Each path below is one point turned by a fixed rotation once a step. After each direction that follows a path, write how fast that rotation turns it, in degrees each step (0 if it stays still).
Each turn is a multiple of 5 degrees from 10 to 175, or 0.
Rotation 1:
[-0.03  1.33  1.26  0.41  0.50 -0.34  2.55 -1.78 -3.21 -0.49  0.54  1.10
  0.59 -2.69  1.26  1.44  0.59 -1.26  1.32]
[-1.43  0.72  0.17  1.66 -0.13 -0.97  3.00 -0.55 -4.25 -0.72  0.07 -0.01
  0.79 -1.45  0.79  1.87  0.18  0.58 -0.08]
[-2.45 -0.06  1.73  2.01 -0.67 -1.27  2.68 -1.63 -2.93 -1.33 -0.66  1.11
 -0.55  0.56 -0.91  1.67  0.62  0.43 -0.16]
[-1.02 -0.37  2.13  2.30 -0.19 -0.76  2.33 -3.47 -1.47 -1.41  0.41  1.48
 -1.59 -1.13 -0.48  0.49 -0.75 -0.13  1.02]
[-0.24 -0.60 -0.27  1.55 -1.30 -0.02  2.98 -2.69 -2.34 -1.64  1.65 -0.81
 -1.70 -2.74  0.17  0.12 -1.29  0.46  0.54]
[-1.57 -0.83  0.23  1.55 -3.07  0.60  2.37 -1.61 -1.95 -2.02  0.57 -1.95
 -0.92 -1.11 -0.43  0.63  0.66  0.12 -1.09]
[-1.54 -0.76  2.65  2.03 -2.42  1.30  1.61 -2.63 -0.84 -1.36 -1.08 -1.31
 -0.57 -0.62 -0.14 -0.36  1.44 -1.17  0.39]
[ 0.69  0.64  1.95  1.51 -1.82  1.90  1.79 -1.98 -1.98 -0.60 -1.15 -1.15
 -0.99 -2.15  0.59 -1.06  0.15 -1.10  2.14]
[ 0.74  2.12  0.76  1.22 -2.57  1.65  1.89  0.38 -3.30 -0.48 -0.61 -1.52
 -1.25 -2.19  0.81  0.68  0.48 -0.53  0.12]
[-1.09  2.08  2.40  2.60 -1.18  1.59  1.23  0.01 -2.37  0.22 -1.14 -0.94
 -0.86 -0.43  0.52  1.51  1.63  0.12 -1.56]
Directions:
[ 0.33  0.56 -0.86 -0.05  0.23  0.82 -0.58 -0.11 -0.53  0.20 -1.09 -0.01
  0.26 -0.41 -0.02  0.34  1.42 -0.59  0.53]
40
[ 0.50 -0.06  0.85 -0.33  0.29  0.01  0.05 -0.57  0.50 -0.12 -0.63  0.92
 -0.83  0.28 -0.33 -0.60 -0.25 -0.28  1.54]
95
[-0.27 -0.62 -0.29 -0.87  0.76 -1.19  0.59 -0.30 -0.35 -0.06  0.42  0.88
  1.01 -0.12  0.05  0.63  0.56  0.02  0.44]
20
Rotation 2:
[-0.70 -2.38  0.86 -0.68 -1.36  1.55  0.03 -2.40 -1.09  0.16  0.83  0.81
  1.49  1.13  3.31 -2.12 -0.62 -0.72  0.87]
[-0.88 -0.70  1.67  0.65 -1.27  0.34 -1.44 -0.45  0.43  0.01  1.00  0.39
  2.38 -0.31  2.77 -2.14 -2.52 -2.22  0.53]
[-1.03 -1.97  1.62  1.62 -2.46 -0.85 -1.81  1.10 -1.67 -0.29 -0.39 -0.21
  1.70 -0.54  1.92 -0.23 -1.93 -1.88 -0.86]
[-0.27 -2.49  1.33  0.08 -3.08 -1.57 -0.86 -0.71 -2.52  0.16 -0.14  1.30
  0.92  0.12  2.73  0.70 -0.83  0.95 -0.36]
[ 0.86 -0.93 -0.81 -0.21 -2.46 -1.52  0.20 -1.94 -0.52  0.48  1.18  1.78
  2.24 -0.02  3.73 -0.54 -1.39  0.76  0.07]
[ 0.43  0.37 -1.75  1.47 -2.21 -0.46 -1.07 -0.45 -0.28  0.67  0.27 -0.41
  3.00 -0.37  3.54 -1.54 -0.40 -1.35 -0.35]
[-0.33  0.33  0.26  1.53 -2.58  0.54 -2.63 -0.21 -2.04  1.56 -1.12 -0.89
  1.26 -0.87  3.35 -1.03  0.78 -0.47 -0.18]
[ 0.39 -1.00  1.06  0.55 -2.70  0.05 -1.52 -1.37 -1.54  2.40 -1.06 -0.05
 -0.10 -2.04  2.08 -0.99 -1.60  1.58 -0.27]
[ 1.38 -2.62 -1.10  0.05 -3.03 -0.26  0.36 -1.39 -0.15  2.51 -0.04 -0.36
  1.02 -1.19  1.14 -2.12 -1.35  0.29 -1.10]
[ 0.18 -1.99 -0.38 -0.01 -3.35  0.98 -0.24 -0.78 -0.20  2.33  0.61 -0.26
  2.26  0.96  1.38 -2.60  1.46 -1.25 -0.40]
Directions:
[ 0.56 -1.04  0.08 -0.10 -0.42 -0.88  0.13  0.42  0.44  0.62  0.55  0.66
  0.82  0.36 -0.72  0.74  0.66  0.70 -0.26]
70
[ 0.57 -0.23 -0.92 -0.87  0.22 -0.29  1.02 -0.41  0.57  0.28  0.76  0.01
 -0.39  0.87  0.79 -0.80  0.00 -0.52  0.10]
85
Rotation 3:
[ 0.98  0.51  0.83  1.09  0.38 -1.09  0.64  0.86  0.79 -1.76  2.12 -4.52
 -0.56 -0.25  0.82  1.61  0.90  1.06 -2.25]
[ 1.00  1.78  2.19  0.23 -0.65 -1.84  0.75  1.04  3.39 -1.14  0.54 -1.67
  0.82 -0.43 -1.29  2.19  1.52 -1.69 -1.27]
[ 0.70  2.48  0.18  2.63 -1.18 -2.46 -0.17 -0.01  2.46 -0.99  2.35  0.65
  0.75 -0.23 -0.46  2.59 -0.28  1.44  0.57]
[-1.73  1.99  0.46  0.65  2.06 -2.65 -0.53  1.50  1.80 -0.66  0.94 -2.22
 -0.92 -0.47  1.15  1.95  1.05  2.22  1.32]
[-0.97  2.09  0.51 -2.23  1.16 -1.93 -1.43  1.90  2.50 -2.44  1.47 -0.57
  0.04  0.94 -2.11  1.04  1.25 -0.08  0.94]
[ 0.40  1.82 -0.33  0.16 -0.32 -1.07 -1.79 -0.27  0.02 -2.35  3.78 -1.45
 -0.38  1.66 -2.22  1.08 -0.54  1.97 -0.77]
[-0.16  1.83  0.71  0.19  1.42 -1.60  0.75 -0.37  0.09 -0.48  1.58 -4.87
 -1.16 -0.21 -0.53  1.76  0.25  0.33 -1.80]
[ 0.70  2.34  0.85 -0.72 -0.34 -2.21  1.23  0.08  2.16 -1.25  0.71 -1.74
  1.41 -0.93 -1.99  2.63 -0.42 -2.46 -0.72]
[-0.07  1.50 -0.62  2.07 -1.32 -2.12  0.34 -0.44  1.32 -1.94  2.46 -0.88
  1.45 -1.73 -0.43  3.06 -1.31  1.25  1.06]
[-1.88  1.00 -0.26  0.26  1.21 -1.93  0.90  1.41  2.11 -2.38  1.17 -2.66
 -0.69 -1.69  1.48  1.60  1.50  1.28  1.25]
Directions:
[ 0.13  0.84  0.25  0.14 -0.23 -0.10  0.17 -1.22  1.15  1.27 -0.15  0.00
  0.31 -0.41  0.60  0.18 -0.68 -0.32 -0.43]
65
[-0.78 -0.26  0.15  0.25 -0.97  0.06  0.13  0.46 -0.23  0.40  0.46 -0.15
 -0.62  1.09  0.77 -0.10 -0.66 -1.20  0.56]
0
Rotation 4:
[-0.34  0.78  1.18 -0.43 -1.47 -1.54 -1.94 -0.16  1.06 -3.89 -0.50 -0.59
 -0.30  1.36  1.50 -0.66 -1.08 -0.96 -2.08]
[ 0.41  0.97 -0.64 -0.76 -0.88 -0.78 -1.82 -1.85 -0.15 -4.14 -1.90 -0.76
 -0.14  0.09  1.17 -1.13 -0.73  0.51 -2.33]
[ 1.15  0.82 -1.88  0.36 -1.69 -0.24 -2.64 -0.20 -0.68 -2.68 -2.27 -1.27
 -0.17  1.15 -0.08 -2.13 -0.89 -0.50 -2.08]
[ 1.40  1.55 -0.97  0.01 -1.32 -1.80 -1.37  1.15  0.40 -2.47 -1.13 -0.61
  0.68  1.86  0.40 -2.39 -0.52 -1.88 -2.43]
[ 0.94  1.29  0.22 -1.75  0.18 -1.61 -0.99  0.96  0.21 -2.96 -1.95  0.44
  0.47  0.81  1.43 -1.77 -0.04 -0.88 -2.70]
[ 0.28 -0.38  0.76 -1.66 -0.66 -0.37 -2.97  1.03 -0.40 -2.90 -2.36  0.33
 -0.97  0.65  1.15 -1.21 -0.60 -0.85 -2.34]
[-0.18  0.01  0.79 -0.18 -1.91 -0.89 -2.83  0.41  0.50 -3.38 -0.73 -0.67
 -0.64  1.67  1.05 -0.76 -1.17 -1.28 -2.21]
[ 0.32  1.53 -0.28 -0.37 -1.27 -1.41 -1.32 -1.48  0.59 -4.09 -0.79 -1.04
  0.29  0.75  1.48 -1.06 -0.96 -0.15 -2.26]
[ 1.10  1.06 -1.65 -0.49 -0.99 -0.50 -2.02 -0.87 -0.83 -3.06 -2.58 -0.98
 -0.09  0.51  0.27 -1.98 -0.50  0.08 -2.35]
[ 1.37  0.87 -1.44  0.03 -1.46 -0.96 -2.21  1.41 -0.09 -1.80 -1.71 -0.66
  0.17  1.80  0.09 -2.39 -0.65 -1.74 -2.34]
Directions:
[-0.38  0.08 -0.46  0.84 -0.75  0.32 -0.25 -1.65 -0.07 -0.73  0.35 -0.82
 -0.17 -0.16  0.04  0.44 -0.37  0.68  0.30]
60
[-0.02  0.85  0.37 -0.52  0.71 -0.75  1.24 -0.71  0.56 -0.71  0.26  0.30
  0.63 -0.49  0.69  0.09  0.36  0.45 -0.34]
110
Rotation 5:
[ 0.89 -1.41  3.31  2.32 -1.82  1.90  0.46  0.61 -1.64 -0.62 -0.41 -0.22
 -2.23 -1.26 -0.64 -0.17  0.54 -0.63  0.78]
[ 0.43 -2.85  2.24  0.24 -1.82  2.57  0.84  0.27  0.27 -2.27 -0.44 -0.99
 -0.56  0.59 -0.56  1.23  0.31 -1.41  1.22]
[ 0.14 -1.29  2.57  0.91 -2.20  2.63  0.89 -0.37 -1.66  0.41 -1.46 -2.87
 -0.35 -0.40 -1.61  0.27 -0.03 -0.16  0.40]
[ 1.18 -1.45  1.95 -0.54 -3.09  3.15  0.58  0.83 -0.48 -1.51  0.27 -1.30
 -0.93 -0.66  0.34  1.13 -1.35  1.04  1.28]
[ 1.63 -1.01  3.15 -0.06 -0.44  3.75 -0.32  1.40 -0.09  0.54 -0.06 -1.87
 -1.54 -0.46 -0.72  0.30 -0.21 -0.84 -0.39]
[ 1.50 -0.12  1.97  1.63 -2.35  2.93 -1.22  0.94 -0.54 -2.35  0.20 -0.80
 -0.16 -1.17 -0.91  0.98 -0.20 -1.18  1.09]
[ 0.48 -2.00  3.19  2.02 -1.79  2.01  0.47  1.01 -1.07 -0.51 -0.25 -0.08
 -2.63 -0.78 -0.49 -0.29  0.44 -1.08  0.20]
[ 0.44 -2.52  2.07  0.39 -1.48  2.95  0.88  0.04 -0.02 -2.04 -0.35 -1.26
  0.16  0.24 -1.24  1.45  0.58 -1.55  1.50]
[-0.05 -1.12  2.46  1.05 -3.13  2.24  0.76 -0.10 -1.56  0.17 -1.48 -2.61
 -1.03 -0.33 -0.99  0.08 -0.43  0.02  0.10]
[ 1.30 -1.60  2.24 -0.77 -2.11  3.12  0.55  0.73 -0.48 -1.36  0.52 -1.14
 -0.90 -0.75  0.50  1.20 -1.08  0.99  1.47]
Directions:
[ 0.65  0.76 -0.24 -1.12 -0.13  0.76 -0.36  0.50  0.21  0.68  0.40 -0.75
  0.14 -0.24  0.42  0.03 -0.98  0.98 -0.30]
60
Rotation 6:
[ 2.49 -0.07 -1.05  1.94 -2.17 -0.19  1.47 -0.90  1.42  0.07  0.84  0.46
  1.72 -1.90  0.91  2.71 -1.72 -1.16 -0.62]
[ 0.94  0.31 -1.93  2.00 -1.60 -0.31  0.98 -1.97  2.12  0.75  0.90  1.27
 -1.02 -3.25 -0.96  0.21  0.61 -2.29  0.24]
[ 1.75 -0.38  0.22  0.23 -2.23 -0.25 -0.03 -1.83  0.87 -0.01 -1.41  0.92
 -0.90 -3.36  0.13  2.63 -1.40 -1.78 -1.04]
[ 3.99 -0.89 -1.82  0.21 -1.37  0.19 -0.07 -2.23  2.01  0.73  0.13 -0.60
 -0.55 -2.28  0.48 -0.44  0.45 -1.12 -0.71]
[ 2.08  0.14 -2.20  0.40 -2.03  0.12  0.80 -0.11  1.19 -1.28 -0.29  1.42
  0.65 -3.71 -0.02  0.92 -1.66 -0.49 -1.73]
[ 1.78  0.48 -2.10  1.80 -2.16 -0.38  0.45 -2.46  0.19  1.47  0.20 -1.01
  1.34 -3.11 -0.34  0.54 -0.57 -1.85  0.39]
[ 1.07 -0.84 -1.88  0.44 -1.76  0.19 -0.64 -2.35  1.54  1.36  0.81  2.36
 -0.95 -2.33 -0.11  2.14 -1.88 -0.75 -0.98]
[ 3.23 -0.46 -0.32  1.92 -1.94 -0.24  1.51 -1.45  2.27  0.55  0.71 -0.39
  0.89 -1.82  0.94  2.18 -0.59 -1.77 -0.28]
[ 1.43  0.19 -1.85  1.05 -1.40  0.05  1.17 -1.16  2.33 -0.29  0.14  1.73
 -1.48 -3.80 -0.78  0.10  0.47 -1.73 -0.72]
[ 2.42  0.04 -0.23  0.31 -2.48 -0.27  0.00 -1.89  0.13 -0.01 -1.66 -0.68
  0.33 -3.77  0.18  1.75 -1.14 -1.63 -0.81]
Directions:
[ 0.60  0.03 -0.29  0.51  0.13 -0.10  0.13 -0.65  0.10  0.82  0.48 -1.27
  0.18  0.36  0.00 -1.02  1.07 -0.40  0.74]
160
[-1.33  0.92  0.04  0.64 -0.23 -0.42  0.41  0.17 -0.67 -0.18 -0.45  0.01
  0.11 -1.10 -0.69 -0.49  0.25 -0.70  0.38]
100
[-0.84  0.01 -0.11  0.95 -0.08 -0.16  0.28 -0.15  0.20  0.99  1.12  0.64
  0.46  0.78 -0.01  1.00 -0.47 -0.17  0.50]
60
Rotation 7:
[ 0.54 -2.75  1.89  0.73  0.32  0.11  0.05  2.88 -2.74  1.67  2.22 -1.46
  0.66 -0.59 -0.90 -0.83 -0.13  0.04  1.85]
[ 0.49 -1.39  2.92  1.00 -0.51  2.90  0.15  2.77 -2.13 -0.04  0.96  1.10
 -0.16 -1.21 -0.99 -1.51 -1.93 -0.76  1.12]
[ 1.52 -1.81  0.92  1.16  1.28  1.42 -0.10  2.16 -1.79  3.01  2.19 -0.86
 -0.55 -1.80 -0.90 -2.03 -1.14  0.33 -0.55]
[ 1.85 -2.19  0.75  1.91 -0.87  0.63  0.53  0.88 -2.87  0.21  0.59  0.72
 -0.57 -3.23 -0.70 -1.96 -1.48  0.17  1.48]
[ 0.47 -2.90  1.57  1.05  0.61 -0.27  0.18  2.36 -3.61  1.57  1.62 -0.99
  0.61 -0.36 -1.44 -1.32 -0.04  0.12  1.55]
[ 0.45 -1.51  3.10  0.83 -1.17  2.38  0.02  3.10 -1.80  0.04  1.61  0.70
 -0.06 -1.63 -0.34 -1.03 -1.70 -0.49  1.64]
[ 1.13 -1.72  1.22  1.16  1.58  2.15  0.18  2.03 -2.13  2.58  1.39 -0.26
 -0.43 -0.89 -1.46 -2.21 -1.42 -0.04 -0.89]
[ 1.81 -2.22  0.59  1.86 -1.04  0.70  0.29  1.35 -1.87  0.86  1.41  0.09
 -0.75 -3.88 -0.23 -1.77 -1.60  0.57  1.21]
[ 0.95 -2.88  1.17  1.32  0.77 -0.08  0.35  1.55 -4.05  1.09  0.63 -0.68
  0.57 -0.44 -1.81 -1.66 -0.40 -0.11  1.55]
[ 0.36 -1.87  2.88  0.62 -1.11  1.62  0.06  3.33 -1.73  0.60  2.23 -0.08
  0.32 -1.77 -0.19 -0.49 -1.13 -0.18  2.20]
Directions:
[-0.58 -0.42  0.68 -0.28 -0.40 -0.73  0.04  0.44 -0.72 -0.71 -0.01 -0.25
  0.72  0.90 -0.05  0.58  0.66 -0.17  1.26]
85
Rotation 8:
[ 1.00  2.14 -0.08  0.59  3.80  0.76  2.27 -0.56  1.23  0.75 -0.67 -0.64
 -0.35 -0.23 -1.49  0.67 -1.08  1.92 -0.12]
[ 0.58 -0.19 -0.74  0.42  3.29  1.55  0.09  0.62  2.55  0.02  0.41  2.11
 -0.20  1.23 -0.74  0.31 -2.33  2.05 -0.88]
[ 0.56  1.19 -0.36 -0.54  1.13  0.66 -0.27  0.09  1.07  1.23  1.19  1.27
 -0.18  0.84 -0.99 -2.24 -2.67  3.08  2.15]
[ 2.44 -0.16  0.02  1.10  1.80  0.04 -1.89  1.19  0.84  1.27  0.33 -0.81
 -1.15  2.16 -0.06 -2.83 -2.07  0.59  0.94]
[ 3.82  0.98 -0.04  1.39  1.55  0.87 -0.95 -1.19 -0.46  2.21  0.65 -1.84
  0.53 -0.77 -0.08 -1.33 -1.67  0.67  0.38]
[ 2.11 -0.19  1.36  1.99  2.67  1.16 -1.72 -1.67  0.17  0.79  1.50  0.33
  1.61  0.31 -1.72  0.50 -1.83 -0.98 -0.82]
[ 0.51  1.91  1.64  0.41  2.11 -0.60 -0.78 -2.35 -0.40 -0.17  0.33  1.16
 -0.40 -1.32 -2.12  0.24 -3.40  0.45  0.42]
[ 0.71  0.85  1.11  1.24  2.61  0.13 -1.57  0.36  0.40 -0.51 -0.36  0.98
 -3.12  0.63 -1.81  1.45 -1.88  0.09  1.46]
[ 1.40  0.97  0.37  0.42  1.11  2.19 -1.90 -0.55 -0.12  1.37 -1.30  1.18
 -2.80 -0.59  0.27  0.63 -1.46  2.94  0.65]
[ 0.74  0.75  2.26  1.03  1.51  2.78 -2.49  0.18  0.41  1.56  0.28  1.08
 -0.11  1.85 -0.80 -0.67  0.99  2.25  0.63]
Directions:
[-0.83  0.23 -0.78 -1.18  0.79 -0.28  0.36  0.41 -0.39  0.34 -0.67 -0.51
  0.80  0.89  0.43  0.36  0.31  0.29 -0.32]
20
Rotation 9:
[-2.91 -0.83 -0.31 -0.32  0.28  1.87  0.30  1.55  0.28 -1.17 -1.25 -2.20
  0.03 -0.93 -3.90 -0.70  1.68 -0.97 -0.40]
[-2.99  0.17 -0.99  0.26  1.77 -0.35  2.42  0.52  1.60 -2.23 -0.51 -1.07
 -0.92 -0.48  0.82  0.04  3.60  0.75 -0.87]
[-3.24 -0.37 -1.09 -1.22  3.00 -0.26 -0.22 -0.31  1.82 -0.01 -0.20  2.96
  0.55 -1.00 -1.23 -1.43  0.94  1.81  1.08]
[-1.81 -0.39 -0.09 -1.58  1.88  3.09 -1.04  2.65  1.05 -1.08 -0.89 -0.20
  0.77  0.03 -3.05 -0.39  0.11  1.88 -1.54]
[-2.56  2.26  0.11  0.15  1.28 -0.52 -0.31  1.94  1.45 -2.26 -3.01 -0.63
 -0.46  0.14  0.53  0.48  1.77 -0.20 -2.31]
[-4.25  0.91 -2.84  0.41  1.42 -2.39 -1.19  0.56  0.93 -1.04  0.08  1.30
  0.84  0.90 -1.44  0.06  0.71  0.08  0.73]
[-1.95 -1.82 -1.31 -1.92  1.36  0.93  0.17  3.45  1.57 -0.09  0.19  0.51
  0.48  2.66 -1.20  1.12  0.31  2.18  0.19]
[-1.73 -0.37  1.85 -0.92  1.09 -0.24 -0.59  2.97  0.82 -0.24 -3.84  1.12
 -0.77  1.45 -0.35 -0.54  1.98 -0.72 -0.18]
[-3.43  1.58 -0.83  0.15  0.46 -0.74 -0.70  1.94 -0.90 -0.93 -0.29 -0.34
 -0.41  0.71 -2.87 -1.01  2.33 -1.95  1.66]
[-2.65 -0.92 -1.89 -1.07  0.84  0.42  3.13  1.85  2.26 -0.33  0.36 -1.29
 -0.42  0.84 -1.09  1.27  1.82  0.43  1.58]
Directions:
[ 0.14 -0.42  0.13 -0.06 -0.70 -0.67  0.11  0.97 -0.42  0.62 -0.15 -0.01
 -0.34  1.39 -0.03  0.36  0.22 -0.91  1.01]
35
[ 0.10  0.47  0.57 -0.11  0.15 -0.65  0.43 -0.39  1.04  0.35 -1.30  0.65
 -0.36 -0.22  1.33  0.11  0.23 -0.30  0.00]
130
[-0.21 -1.44 -0.39 -0.20 -0.29 -0.46 -0.22 -0.81  0.54 -0.03  0.61  0.33
  0.15  0.71  0.65 -0.25  0.66  1.10  0.13]
90
